In the rows, 128 means zero.
Turns, then the turns between two rows, first turn first; the first pair answered:
turn J_897:
[111 114 122 126 155 116 125 126  88 128  99] |-> [131 105 133 135 154 122 120 146  94 117  96]
[108 166 128 113 106 110 166 117 142 130 152] |-> [ 96 160 110 124 115 121 140  80 126 148 128]
[124 141 128 132  98 147 134 120 146 142 122] |-> [122 138 125 137  95 151 131 117 144 143 123]
turn J_608:
[135 141 132 149 112 165 106 125 118 138 156] |-> [135 139 135 146 105 165 104 124 121 137 151]
[175  95 177 133 125 159  94 150 121 102 148] |-> [173  95 172 128 124 156  96 157 127 103 153]
[171  83 141 158 140 164  97 168 118 139 126] |-> [170  96 145 156 140 168  83 150 102 140 117]
turn J_670:
[133 130 126 140 139 154 130 112  97 163 127] |-> [126 118 121 138 144 150 128 112  96 162 123]
[173 109 120 140 142 141 127 174 115 128 151] |-> [159  81 114 131 150 143 115 165 131 120 127]
[115 138 135 119 135 110 128 117 164  82  98] |-> [129 171 151 117 124 104 131 114 153  85 117]
[106  88 110 111 149 113 140 130 146 117 120] |-> [111 112 135 111 138 108 123  98 148 105 100]
turn J_928:
[ 88 130 144  93 121  78 155 105 170  91 107] |-> [105 148 166  99 117  79 145 107 164  76 108]
[105 112 145 111 130  96 112 110 170 128 114] |-> [132 123 165 118 118  94 110 125 167 117 118]
[119  93 103 125 128 134 156 147 145 114 126] |-> [115 112 123 124 139 128 109  94 121 114  92]
[150 126 125 148 127 159 119 105 131 147 106] |-> [165 125 132 145 114 164 133 136 136 145 122]
Now pairs of rows:
(2 to 4 turns a pair)
[110 137 168 109  96 110 124 115 189  70 105] |-> [ 67 112 102 139 130 144  87  71 146 146  87] : J_670, J_928, J_897, J_897
[101 119 103 121 137 121 139 115 136 137 125] |-> [154 124 128 142 129 137 122 148 106 129 145] : J_897, J_928, J_670, J_670
[174 167 118 161 146 160  97 187  74 153 195] |-> [ 70  96  40 131 189 143 113 125 116 179 131] : J_897, J_928, J_670
[135  99 113 132 178 136 120  98  94 126 118] |-> [143  79 118 121 167 136 150 142 144  99 121] : J_928, J_928, J_670, J_897
[133 154 105 114 101 152 156 161 167 157 188] |-> [165 131 160 111  92 159 109 146 192  99 124] : J_670, J_670, J_928, J_928
